In the rows, 128 means zero.
A state moves one step at a time under one of 8 hidden systems, and each row is a state written as 20 numbers. Each run below is a few steps of one system.
k_223, run 1, 9 rows:
[[149 125 192 162 124 146 170  90 104 129 100 146  84 132 136 114 108  63
  134 123]
 [118 167 114 138 122  95 144 125 164 135 166  69 167  82 131  73 148 158
  124 110]
 [122 131 160 123 134 117 115 147 128  71  51 196 164 140 123 132 127 110
  109 104]
 [142 121 139 186 181 103 103  96 117 149 161  74 101 126 155 137 123  91
  135  91]
 [139 128 102  76 144  92  90 180 158 116 132 143 157  65 136 122 145 154
  118 153]
 [132  90 159 132 132 137 118  81 123 127  91 193  82 131 140 142 100  80
  173 120]
 [106 120  87 138 119 110 102 109 154 167 180  69 147 105 132 106 132 169
  180 112]
 [101 112 114  92 121 132  96 158 126 114  77 205 167 161 108 151 121 152
  124 149]
 [129 114 120 164 148 142 122  87 104 163 170 106  72 178 142 178 112 107
  144 117]]
k_497, run 2:
[[192 108 148 109 114 168 139 125 151 101  77 113 175 112 121 159 150 133
  123  83]
 [121 147 150 176  99 139 182 112 102  95  94 141 104 141 122  70 111  86
   98 135]
 [141 184 206 100 182 117 147 141 128 157 163 130 122 123 132 160 144 112
   99 139]
 [188  99 127 124 140 115 110 103 166  99  79 150 150  67 150 116 133  99
  127  92]
 [ 67 150 179 171 119  94 141 119 112 115 117 134 117 130 123  64 102  99
  165 114]
 [132 150 153 118 187 104  97 127 141 210 157 148 166 117 140 135 129 128
  112 162]
 [126 105  72 116 135  92  86  90 168  89 119 174 107  88 147 119 124 124
  151 100]
 [ 52 131 145 169 114  97 104 154 107 131 126 107 160 163 124 114 112 147
  186 108]
 [141 113  69 135 140 119 103 135 124 200 157 142 144 133 153 138 113 143
  104 200]]
k_806, run 3 (9 x 20):
[[136 157 101  94 122 136 155 129 152  82 124 132 117  84 102  65 155 138
   66 136]
 [120 127 196 121 147 158 140 123  97  75  94 134  84 148  95 138 134  93
  120  83]
 [186 101 122 129 163 137 111 128 131 130 143  52 108  66 129 108 151 111
  105 113]
 [102 130 153 105 117  95 131 163 120  72 109 160  81  71 122  73 120 105
  148 146]
 [116  88 162 129 153 151  96  75 135 139 120 104 105 120 103 120 127 115
  186  64]
 [112 125  67 127 159  98  84 133 146 102 138 111 132  85 117  62 145 140
   88 121]
 [ 70 118 158 112 162 122  89 147  90  93 120 166  70 159 101 135 118 110
  140 121]
 [154  63  83 114 157 153  72 133 124 148 150  70 108 112 121 153 143 146
  144 114]
 [ 88 101  87 112  94 116 107 183 106 100 103 152 117 105 112  72 115 142
  134 181]]
k_907, run 4:
[[138  83 106 113 181 173  83 107 104 127 138  97  81 147  94 147 146 124
  106  97]
 [133  71  79 112 105 150 101 165 116  97 120  71 106  87 106  94 141 149
  144 130]
 [ 90  89 114  93  99 185 122 104 111 128 108 161  88 144  72  85 121 142
  149 148]
 [118 113  66 128 124 171 126  63 146 118 145  91 114 152  95 119 143 158
  122  77]
 [112 109  91 116 115 150 112 162 116  51  82 116 143 138  89 107 147 153
   96  96]
 [126 108 144 111 144 201 132 131  84 131 119  97  94 155  69 108 143 123
   82 136]
 [155 114 105  80 116 169 145 112 147 100 149  74  84  83  94 110 161 147
  127 103]
 [129  79 136 112  93 174 130 110 125  76  60 141 114 118  90  97 127 119
  156  94]
 [ 98 129 134 153 131 170 138  81 119 134 123  81 130 143  75  56 138 133
  114  92]]
k_497, run 5:
[[163  99  83 105 102 159 130 131 139 189 129 127 155  99 126 103 128 153
  118 197]
 [ 92 125 114  85 117 166 136  81 132  93 140 162  58 158  90 140 129 140
  151 102]
 [126 149 128 150 129 146 134 148 121 126 122  75 204 176 110 154 147 162
   93  90]
 [159 119  83 141 120 126 137 164 100  91 109 153  90 122 147 118 120  97
   65 185]
 [137 132 186 110 133 134 144 146 116 112 163  78  70 118 130 179 139 114
  178  98]
 [175 101 142 125  97 167 146 125 145 157  87 101 193  88 115  86 139 134
  125 138]
 [ 95 148 149 117 136 150 157  75 114 118 125 185  68 147  95  84 118  99
  102 138]
 [133 171 165 119 189 108 114 129 149 128 149 102 172 140 123 170 159 141
   93  74]
 [157  99  94 165 126  93 104 157 122  81  73 148 139  89 154  88 116  95
   99 139]]
k_771, run 6 (9 x 20):
[[138 124 129 167 108 156 170  95 112 126 158  48  78 127 119  96 131 112
  135 105]
 [102 172 170  89 101 157 168 149 138 127 115 131 181 134  81  96 151 167
  111 138]
 [136 126 161 138 187 151 119  79 116  99  98 146  98 147 105 125 136  83
   82  77]
 [111 140 160 142 136 102 122 197 101 100 146  45 124  96 121  97 144 129
  137 117]
 [129  97 179  73 137 155 106 137 125 150  79 181 138  93  96 101 126 120
  147 155]
 [119 112 122 136 148 122 114  62 151 115 153  95  81  95 125 103 131 113
  169  63]
 [ 69 133 118 124  96 111 107 167 135 109 108 120 193 128 102  86 132 175
  156 121]
 [ 94 107 112 127 186 132  74  89 114 143 113 192  97 150 105 107 114 107
  107 139]
 [107 129  83 110 142  93  97 164 129  93 187  75  82 106 134 138 144 154
  142 117]]
k_806, run 7 (9 x 20):
[[164  92  90 128  77 183 153 105 123 130  76 175 136 156 126 140 112 125
  112 156]
 [119 160 136 145  89 174 191 125 109 147 152  73 131 162 100 104 136 152
  106 140]
 [172 158 174  73 136 164 165 128 147 135 101 164 157 114 108 137 151 130
   75 146]
 [179 135 126 154  94 152 193  94 124  77 115 118  85 133 146 142 127  89
  107 103]
 [147 165 200 135 131 120 162 165 124 122 130  64 159  90 124 103 147 120
  118 111]
 [168 135 168 120 151 107 137  86 154 124 109 179 104  72 155 112 121  75
  125 126]
 [110 155 134 157 122  89 141 100 145  77 156  82  98 111 147 122 133 118
  165  58]
 [117 134 168 142 191  75  73 153 135 127 107 132 177  94 136 106 132 113
  122 102]
 [116 117 100 150 166  83  92 100 124 128 158 158  60 121 165 140 105  92
  148 132]]
k_601, run 8:
[[160 175 136 142 177 110 141 120 131 177 169 132 143 146 158 167 132 117
   69 152]
 [165 128 144  99 101 111 149 189 135  59  93 134 124  71 144 130 141 116
  127 132]
 [136  88 157 180 103 151 143  89 107 165 118  98 102 128 136 106 101  90
  187 122]
 [ 99 167  92 108 118 107 132 108 174 169 173 125 168 103 120  79 138 178
  131 142]
 [109 115 157  94 149 137  92 119 140  90  72 196 151 145 102 152 131 127
  140  81]
 [147 137 137 190 163 102 115 150  97 168 139 111 153 169 168 171 114 104
   99 146]
 [154 139 117  86  94 109 153 177 135 107 133 156 102  70 148 116 130 126
  122 196]
 [153  88 157 130 110 157 139  74 140 132 125 109  91 113 132 149 119 107
  202  80]
 [ 90 141  79 159 101 108 120 131 143 157 155  88 196 142 133 100 126 180
  144 125]]
k_243, run 9 (9 x 20):
[[129 163 137  95 102 153 190  93 131  90 144 165  52 130 115 122 129 112
  111 140]
 [129 156 188 124 128 165 155 116 130 119 112 111 166 175 103 176 144 142
  132  68]
 [157 146 135 187 139 133 160 131 100 121 110  94 138 129 134  80 129  90
   54 134]
 [102 156 213 106 169 106 132 133 114 111 134 156  71 105 118 115 126  87
  139 124]
 [187 121 166 124 159 125 116 105 166 145 110 103 178  87 144 150 144 117
  140  76]
 [121 109 113 178  98 105 135 102 130 102  90 131 128  90 138  41 106  96
  144 121]
 [ 60 145 158 122 173  94  84  99 141 170 154 160 136 133 115 108 117 137
  167 118]
 [157 120  65 141 159  82  80 131 158 108 122 135 172 112 162 150 136 138
   97 103]
 [ 94  77 106 144  96 101  88 187  97 103 101 130 114 114 137 105 105 126
  179 156]]
k_907, run 10, 9 rows:
[[139  78  37 116 121 118  75 149 138 113 103 158 146 120 141 139 123 151
  120 151]
 [ 93 106  91 157  96 157 133 145  73 133 138 122  89 193 118 139 107 133
  131 168]
 [136 136  76  78 102 165 141 129 152 153 166 106 153 145 109 160 151 196
  118 143]
 [171 108  76 126  87 160 156 125 124  70  85 163 111 150 139 158 125 118
   87 134]
 [130 141 156 146  77 178 187 145  99 128 128  67 139 172 106 137 136 147
  130 123]
 [161 166 135  75 109 162 178 115 168 116 115 146 159 100 102 107 157 148
   81 132]
 [159 136 173 148 123 147 173  96 119  69  97 129  89 137 131 143 129  78
  114  77]
 [136 144 198 133 124 136 150 146 132 137 113  64 182  95 107  90 148 135
  141  94]
 [129 152 168 105 163 114 134 100 146 114 110 177 106  77 114  65 134  92
   97 130]]
k_771, run 11 (9 x 20):
[[128 166  78 128  73 120 177 133 135  88 141 159 122 173 153 178 121 152
  114 143]
 [162 123 110 158 127 166 145 131  94 156 125 116 143 198 137 188 123 127
   81 152]
 [183 166 125 133 119 133 189 144 117 129 157 107 104 116 153 131 136 108
   64 174]
 [173 153 195 107  98 161 194 136 122 119 116 131 123 146 135 190 133 116
  136 125]
 [186 132 170 170 132 156 167  96 126 154 109  82 164 123 139 117 133  99
  104 103]
 [118 198 205 147 123  98 182 134 136 123 125 132 148 110 135  88 127 104
  118 126]
 [137 146 216 124 184 118 109 125 132 144 110 138 164 132 127 162 136 108
  137  84]
 [153 117 155 162 160  75  97 145 136 121 109 104 153  61 162  90 123  90
  135 111]
 [ 95 126 182 119 123  82 107 145 135 152 124 169 136  97 145 114 107 118
  208 142]]
k_223, run 12, 9 rows:
[[109 185 193 109 114  96 164 126 145 128 131 190 136 136 147 158 116 121
  165 131]
 [181 122 106 182 107 125 147  88 156 146 118 101 182 130 170 155 119 123
  138  92]
 [102 144 118 165 120  61 109 199 106 120 118 147 163 129 165 119 104 126
  126 171]
 [156 160 188 117 163 116 141 103 146 172 145 168 136 137 158 192 123 107
  139 129]
 [177 116  55 156  89  95 141 113 163 118 134 120 143  95 188 138 115 128
  138 135]
 [ 98 130 180 137  97  89 126 181 112 138 108 163 154 127 150 136 101 124
  192 164]
 [147 148 130 147 148 125 133  62 160 204 150 150 174 153 155 154 118 129
  126 125]
 [129 142  60 147  91  76 129 162 139  83 135 146 141 140 175 169 116 148
  131 138]
 [151 114 194 137 124 127 131 162 101 172 117 131 145 142 156 188 109 106
  170 157]]
k_601, run 13, 9 rows:
[[164 138 160  72 162 160 129 149 127 181 135 152 141 116 112 148 143 134
   86 184]
 [186 118 103 152 130  97 133 114 150  62 111 122 104  90 175 151 129  92
  117  85]
 [ 84 134 175 156  86 120 151 167  96 142 139  82 131 132 122  97 112 134
  189 145]
 [140  99  88  92 134 163 111  72 161 187 125 161 142 103 107  90 130 145
  122 158]
 [101 173 136 131 157  82 117 103 156  77 136 156 134 151 143 168 134 129
  131  56]
 [132 109 164 140 129 137 109 211  80 152  99 106 173 154 124 149 125 132
  124 167]
 [172 111  81 132 122 121 141  95 136 136 137 171  74  95 165 117 109  92
  109 180]
 [116 159 175 103 109 115 160 126 151 107 165  89 106 110 128 156 143 146
  191  78]
 [129  71  93 148 103 163  94 133 122 153  84 103 196 141 105 103 122 156
  143 126]]
k_812, run 14 (9 x 20):
[[120 114 172 121 110 155 130 118 136 201 142  99 167 135 118 148 124 157
  205 122]
 [106 145  70 151 116 112 131  76 162 133 118 172 156 120 128  59 120 134
   99 137]
 [ 85 158 157 123 107 101 138 190 101  64 113 161 121 167 129 166 120 132
  138 130]
 [165 109 113 152 188 127  80 151 108 172 138  89 163 144 141 163 137 126
   83 138]
 [169 121  98 114 106 129 161 103 136 111 152 146  46  89 157 130 119  98
  126 159]
 [119 125 172 101  91 162 146 124 141 170 133 109 160 143 114 166 130 166
  205 113]
 [121 138  76 168 116 119 128  90 155 143 103 145 191 127 129  62 122 137
   87 128]
 [ 91 172 156 125 112 103 157 181  98  62 118 163  98 155 129 141 122 118
  112 143]
 [166 121 143 125 194 135  88 153 117 166 142  90 163 145 133 187 147 132
   95 122]]
k_812, run 15 (9 x 20):
[[ 96  69 117 135 137 108  52 170 113 114  95 120 151 121 123 127 118 138
  179 109]
 [ 96  88  89 169 153 125  87 107  87 144 138 129  67 149 124  93 103 100
  125 151]
 [ 89 114  86  78 122 142 105 138 123 109 175 121  66 144 104 156 137 166
  159 127]
 [144  51  67 129 101 174  92 123 123 130  87 113 152 144 109 141 124 153
  149 119]
 [104 114  87 171  83 162 161 122  90 113 130  94  87 160 107  80 117 126
  117 148]
 [106 139 118  75 126 185 137 155 114 114 140 107 123 164  69 140 161 176
   90 133]
 [185  96  96 138 122 175 136 117 127  81  79 102 140 136 113 136 144 120
   73  90]
 [147 132 169 141  99 160 181 153  94 106 129  57  95 107 109  88 137 110
  118 133]
 [134 148 175  77 162 182 141  98 144 150 129 119 138 119  69 102 161 138
   96 108]]
k_243, run 16, 9 rows:
[[152 134 195 144 117 141 174 106 114 124  98 140  96  92 126  76 118  72
  127 136]
 [123 166 200 131 161 115 145  66 159 150 138 134 137 116 128 122 133 107
  156  74]
 [140 149 133 174 146  88 122 102 156  99  89 138 187 109 146  90 128 106
   99  79]
 [ 83 113 160 172 164  73  78 145 107 128 106 146 132 117 141  89 102  92
  153 125]
 [138 126 123 120 175  67  72 137 159 167 156 132 153  71 164 134 131 129
  151 138]
 [138  81  70 125  97  97  93 129 157 104  95 165 139  83 159 120 111 132
  170 135]
 [ 78  99  87 143  97 119  95 121 128 174 143 131 148 147 131 122 104 163
  202 146]
 [109 145  40 117 123 108 110 129 146 147 162 158 146 151 139 143 126 170
   97 169]
 [115 110  83 111 101 131 113 180 102  88 118 159 107 175 134 193 120 146
  135 152]]

Name the system that made each run.
run 17, 2 rows:
[[ 88 145 139 126 188 126  90 104 131 131 107 158 156 136  84  70 139 125
   77 107]
 [120 133 110 118 176 112  99 112 130  60 146 117  77 136 122 163 147 117
  112  61]]

k_223
run 18:
[[196 126 132 156  91 150 180 139 115 167 129  98 143 129 163 150 119 116
  111 178]
 [152 148 155  71  88 153 190 108 149 101 132 168  77  97 124 138 133 120
  143 143]]

k_497
run 19 (2 x 20):
[[129 135 137 134 117 159 156  97 116  82  88 184 111 192 118 170 120 110
   99 102]
 [163 146 139 155 128 151 155 149 119 139 141  34 174 136 122 134 154 144
   96 104]]

k_907
run 20, 2 rows:
[[148 124 135 178 144 127 142 162  79 116 132  66  92 115 137  93 127  87
   83 150]
 [107 140 175  51 116 137 135 152 139 141 158 128 104  89 101 132 145 157
  182 145]]

k_907
run 21 (2 x 20):
[[101 166 140 110 194  92 106 144 126 133 174 120  96  93 114  85 145 121
   84 146]
 [165  87 138  84 158 130  81 136 146  84  94 148 120  89 126 165 144 119
  143  84]]

k_243
run 22:
[[ 77 142 126 154 109 146 133 152 102 116 102 102 178 164  83  69 132 152
   98 126]
 [126 148 121 121 170 141 127 152  98  73 116 138 101 155  99 126 146 114
   36 126]]

k_812
run 23 (2 x 20):
[[131 110 165 155 158 111 102 132 104 168  93 188 138 125 147 112  98  80
  125 174]
 [104 162 126 148 147  77 127 115 138 168 209  92  99 114 162 132 121 130
  160 135]]

k_907
run 24:
[[104  82 154 110  98 142 100 127 136 138 109 127 138 125 116 149 120 149
  229 100]
 [136 128  56 157 120 134 127  92 147 180 153 101 168 130 132  88 127 155
   99 149]]

k_243
run 25:
[[133 101  48 129  68 143 146 125 121  79 114 159  92 149 140 142 112 137
  129 150]
 [117 124  85 141  97 178 150 116 101 163 163  98 108 194 111 152 124 156
  119 157]]

k_771
run 26, 2 rows:
[[166  78  97 158  69 154 145 157 107 123  96  85 125  93 135  86 118 118
  137 165]
 [ 89 149 185 104 104 157 165 110 125 166 132 137 118 112  87  60 127 132
  154 155]]

k_806
run 27 (2 x 20):
[[174 138 157 135 147 109 122 139 162 134  95 115 216  95 148 139 145 128
  112  94]
 [119 132 173 183 132  77 131 122 114 121  99 166 121 115 169 100  92  71
  152 131]]

k_771
run 28, 2 rows:
[[159 104  93 114  87 169 140  93 155 171 136 125 163 153 136 187 125 166
  167 124]
 [137 141  66 166  68 120 164 133 128  83  96 148 157 147 145 105 118 132
   91 145]]

k_907
run 29:
[[139 114 136  54  91 174 137 161 145 122 121 116 146 110  95 155 153 177
  160 133]
 [156  87  82 152  97 197 153  73 117 149 117 107 111 160 110 116 123 126
  110 133]]

k_243
run 30 (2 x 20):
[[131 105 117 110  93 153 128 145 142 143 139  49 154  83 106  91 147 171
  169 120]
 [ 77 107  85 149 125 134 101  66 137 116  99 175 128 152 104  83 110 132
  138 102]]

k_601
run 31 (2 x 20):
[[121 110 149 143  99 105 123 147 131 164 106 126 165  69 139  58 110 124
  177 168]
 [ 90 126 138 109 154 135 109  63 139 190 154 180  98 137 113 112 109 126
  163 147]]

k_497
run 32, 2 rows:
[[148 128  86 144 167 113 102  99 142  71 111 150 126 152 141 165 137 114
   78  70]
 [118 133 138 171 154  91 111 201  75 110 149  76 109 140 148 143 125 109
  111 144]]

k_806
